One hidden turn or mirror swaps the rows below in pairs. Which row is each named row swapped with?
The rows were stretched afterwards, more along some directions than others.
J517: 15.2 -15.4 -5.0 -23.7 3.8 -0.3 -5.4 -9.0 -12.0 -13.1 5.7 -10.8 -13.2 10.8 -19.3 2.8 4.2 -6.9 -15.8
J512: 4.5 -14.1 -2.8 -32.7 7.6 -8.1 5.0 1.9 -12.2 1.3 3.0 -19.4 -10.3 1.2 -19.7 -1.5 -0.2 -9.8 -29.7
J52: 8.4 3.2 -9.7 -13.0 -2.5 -16.3 -8.6 -7.5 -2.6 -6.3 0.7 -4.5 -9.2 16.7 4.9 5.1 -7.2 6.5 0.3
J685: 7.3 -29.4 -14.2 -19.5 5.7 -4.8 -12.0 2.8 -16.0 -2.0 7.5 -19.9 -8.2 2.0 -10.9 -21.4 13.8 -6.3 -7.6
J984: -7.6 -14.7 -4.9 -15.3 6.1 -22.6 0.0 -1.9 -17.5 -5.6 -7.4 -9.3 -7.1 5.1 -4.4 -8.2 3.9 0.7 4.3
J11: 2.0 -2.9 -1.1 -21.8 12.0 -4.2 2.1 -3.0 -12.1 1.2 3.5 -15.8 -8.9 9.1 -29.7 7.1 -3.3 -2.2 -18.3
J811: -9.2 -13.6 1.2 -13.1 5.7 -16.7 2.8 -3.9 -15.0 -2.0 -6.3 -12.3 -11.1 2.9 -4.3 -6.1 0.5 0.5 4.9
J887: -6.6 -10.5 1.3 -16.5 10.3 -15.9 0.8 -0.8 -19.2 -5.0 -8.5 -9.2 -11.0 3.5 -2.1 -0.6 2.2 4.6 2.4
J220: 1.7 -11.3 -2.7 -23.7 6.9 -10.8 10.4 -9.1 -13.0 -4.7 -7.6 -14.1 -5.9 8.2 -18.3 0.8 -13.5 -4.5 -30.4
J216: 15.8 5.0 -5.8 -14.0 13.0 4.4 1.2 -13.8 -11.2 -29.1 -14.6 -14.5 -5.2 14.3 -10.7 6.9 -9.2 -4.2 -1.8
J948: 9.0 -10.9 -4.4 -24.8 13.3 9.6 9.2 -5.1 -23.0 -27.9 -2.9 -10.5 1.7 -1.5 -13.6 5.5 3.0 -10.4 -3.7
J122: 10.7 -29.4 -8.8 -19.9 2.3 -8.4 -1.2 3.8 -10.3 -0.8 3.8 -24.3 -0.8 3.9 -14.5 -18.1 6.8 0.1 -9.3
J710: 6.5 -8.7 3.3 -23.7 10.5 8.2 -2.7 -6.4 -15.7 -34.3 -14.4 -20.4 -9.1 8.3 -9.7 4.3 5.0 0.1 3.5
J870: -17.7 -7.6 -15.4 -9.8 7.9 -5.1 3.3 -5.5 -21.9 -7.1 -7.3 -7.5 8.6 1.5 -16.4 -8.3 1.2 3.3 -3.2
J467: -9.2 -13.0 -2.6 -14.7 7.8 -18.2 1.1 -0.4 -16.5 -3.3 -9.0 -11.5 -5.2 5.1 -3.0 -6.6 2.1 3.3 4.4
J874: 2.4 1.6 5.6 -18.7 14.4 7.6 12.5 -12.3 -18.5 -35.4 -8.5 -13.9 -4.8 9.8 -9.1 15.2 -4.0 4.0 6.1
J468: 7.0 -9.6 -5.4 -26.3 11.2 0.6 8.8 0.9 -16.7 -26.4 -17.2 -23.7 0.7 10.2 -3.9 9.2 0.4 -3.5 -12.6
J705: 11.5 -29.7 -6.8 -17.0 6.3 -5.5 -9.7 0.3 -12.7 -0.8 7.8 -25.0 -6.4 1.2 -6.2 -15.1 12.2 -2.6 -5.8
J703: 4.3 -4.7 -1.8 -10.1 6.0 -4.7 -16.8 5.6 -5.7 -9.7 18.0 -14.3 -12.4 0.9 0.6 -7.9 -3.4 2.2 -4.9
J878: 2.4 -5.3 1.3 -4.8 2.4 5.1 -22.2 2.4 -6.2 -12.6 14.6 -16.3 -9.9 -0.4 2.3 -4.1 0.0 0.3 -1.4
J365: 7.1 9.7 7.7 -19.0 16.1 18.1 10.3 -8.8 -15.9 -30.0 -14.7 -14.0 2.1 7.7 -9.3 15.9 -1.8 8.7 0.2
J565: 9.7 -28.4 -12.5 -15.5 10.8 -7.0 -8.7 3.9 -15.1 -1.0 4.7 -23.8 -3.8 1.9 -12.2 -16.0 13.2 -3.6 -4.0
J148: 3.7 -8.8 -3.3 -20.1 6.6 -3.9 -1.7 -9.5 -13.2 -0.2 0.8 -8.0 -6.9 -0.3 -29.6 3.9 0.0 -4.5 -24.3
J838: 4.0 -1.3 -0.9 -21.4 8.1 8.8 11.0 -11.2 -14.8 -25.7 -22.9 -16.3 0.0 9.4 -7.9 8.6 -7.0 -4.7 -3.6
J219: 1.4 -7.3 -11.5 -29.3 17.2 -12.4 4.0 -8.6 -26.3 -3.9 1.4 -16.9 -11.1 0.3 -36.3 -0.1 -5.9 -0.1 -21.6
J455: 8.8 9.6 -4.3 -17.8 20.6 5.1 6.5 -11.2 -22.9 -23.6 -14.5 -23.8 3.5 9.0 -21.6 11.1 -10.2 4.6 2.4
J344: 2.2 -12.2 -18.0 -9.1 2.3 -1.1 1.0 -20.0 -13.4 -6.6 -12.0 -10.6 9.7 10.8 -13.2 -16.2 -1.6 1.0 2.0
J816: 8.8 -2.5 -12.7 -10.0 -6.1 -20.9 -13.8 -6.3 -0.6 -6.3 2.3 -5.9 -10.6 18.3 3.7 -2.6 -6.5 1.7 1.9
J159: -10.0 -14.3 -4.1 -14.6 3.7 -18.5 -0.5 -1.7 -16.7 -3.7 -4.8 -9.8 -12.6 3.7 -4.9 -7.9 3.8 2.7 6.0
J245: 6.7 -5.3 -16.8 -14.2 -6.6 -17.1 -11.9 -3.4 -0.1 -6.8 1.7 -10.6 -12.5 15.1 4.2 0.3 0.7 -0.2 2.4
J506: 5.2 -24.7 -20.4 -14.5 -5.6 -3.0 -0.2 -13.9 -10.4 -14.4 -17.1 -11.4 1.6 12.4 -14.8 -14.9 0.1 1.6 0.1
J203: -0.1 -9.6 -7.8 -26.6 19.9 -15.4 12.6 -6.1 -21.5 -4.4 -4.1 -15.1 -1.9 -0.6 -29.4 -4.6 2.2 -5.2 -23.1
J453: -16.2 -0.3 -10.6 -5.9 11.0 -1.2 1.9 -10.4 -15.1 -6.8 -3.7 -6.7 8.8 1.3 -14.6 -5.9 -4.2 6.1 0.0
J646: 3.6 -18.1 -22.7 -9.1 1.9 -5.6 -0.2 -22.3 -13.1 -8.8 -12.5 -7.7 3.9 10.6 -15.4 -12.9 -2.1 1.4 0.8
J511: -17.8 -6.4 -8.9 -8.2 5.9 -1.1 -2.9 -8.3 -18.5 -7.5 -5.6 -9.0 7.2 -5.2 -12.3 -6.7 4.0 3.9 -1.7
J857: 3.2 -6.1 5.9 -17.8 15.9 5.6 15.2 -14.1 -21.6 -16.3 -15.1 -15.6 9.5 6.8 -21.8 6.1 3.7 0.0 -2.4
J589: 1.1 -22.8 -23.7 -12.7 -1.6 -4.3 -2.7 -20.5 -14.2 -5.3 -17.0 -11.2 3.8 9.8 -15.3 -12.4 4.7 0.7 -0.5
J337: 3.7 -1.8 6.9 -25.5 13.8 2.9 5.8 -6.5 -14.9 -7.2 2.7 -9.7 -10.8 1.0 -23.0 5.4 -3.4 4.8 -22.1
J325: 4.7 -4.5 -1.0 -4.0 4.9 2.9 -14.5 3.5 -9.6 -14.6 15.6 -14.6 -8.7 6.5 1.4 -4.4 -6.3 0.7 -0.5
J146: 0.2 -4.4 -9.1 -23.3 11.9 -12.1 5.0 -7.2 -16.9 0.2 -7.5 -11.6 1.2 2.6 -41.0 3.3 -2.9 0.5 -21.2
J595: 3.9 -3.4 -0.2 -25.9 7.1 -10.6 3.4 -13.0 -6.6 -2.0 1.7 -14.7 -1.6 6.6 -26.7 -2.4 -5.4 2.5 -22.0
J369: -14.7 -1.8 -12.6 -7.3 8.4 -3.2 0.2 -8.4 -15.6 -11.9 -13.9 -7.2 5.8 1.6 -11.8 -7.4 -2.3 6.0 4.0
J82: 6.9 0.5 -10.2 -9.1 -6.0 -16.3 -11.4 -5.1 -0.1 -5.9 3.5 -8.8 -10.8 16.1 4.1 -0.7 -5.2 5.1 6.1
J76: 1.0 -7.9 -3.4 -7.5 9.5 4.0 -18.8 5.9 -9.2 -15.3 15.2 -15.4 -12.1 2.1 -0.3 -4.5 1.0 0.1 0.9
J508: 7.8 -4.8 -12.8 -12.7 -6.5 -18.3 -13.4 -5.1 -0.5 -7.9 3.1 -5.9 -12.8 16.9 5.9 -1.9 -5.7 3.1 0.4
J830: 8.6 0.1 10.2 -14.4 14.8 12.9 7.1 -7.7 -18.7 -32.2 -11.0 -15.9 3.1 0.7 -7.3 14.8 3.1 1.8 4.1
J211: 4.7 -5.4 -4.9 -17.6 12.4 5.4 2.5 -5.1 -15.5 6.9 -5.8 -10.5 4.1 2.0 -35.7 0.0 -6.3 -13.9 -19.0
J3: 14.2 0.7 9.1 -16.9 13.3 5.9 3.5 -8.5 -16.3 -38.0 -5.2 -16.0 -6.3 5.7 -10.5 12.9 -6.6 4.1 4.8

Swapped with J874: J11
Swapped with J122: J506
Swapped with J984: J816
Swapped with J220: J468
Swapped with J365: J337
Swapped with J369: J703
Swapped with J203: J216
Swapped with J455: J219
Swapped with J52: J887

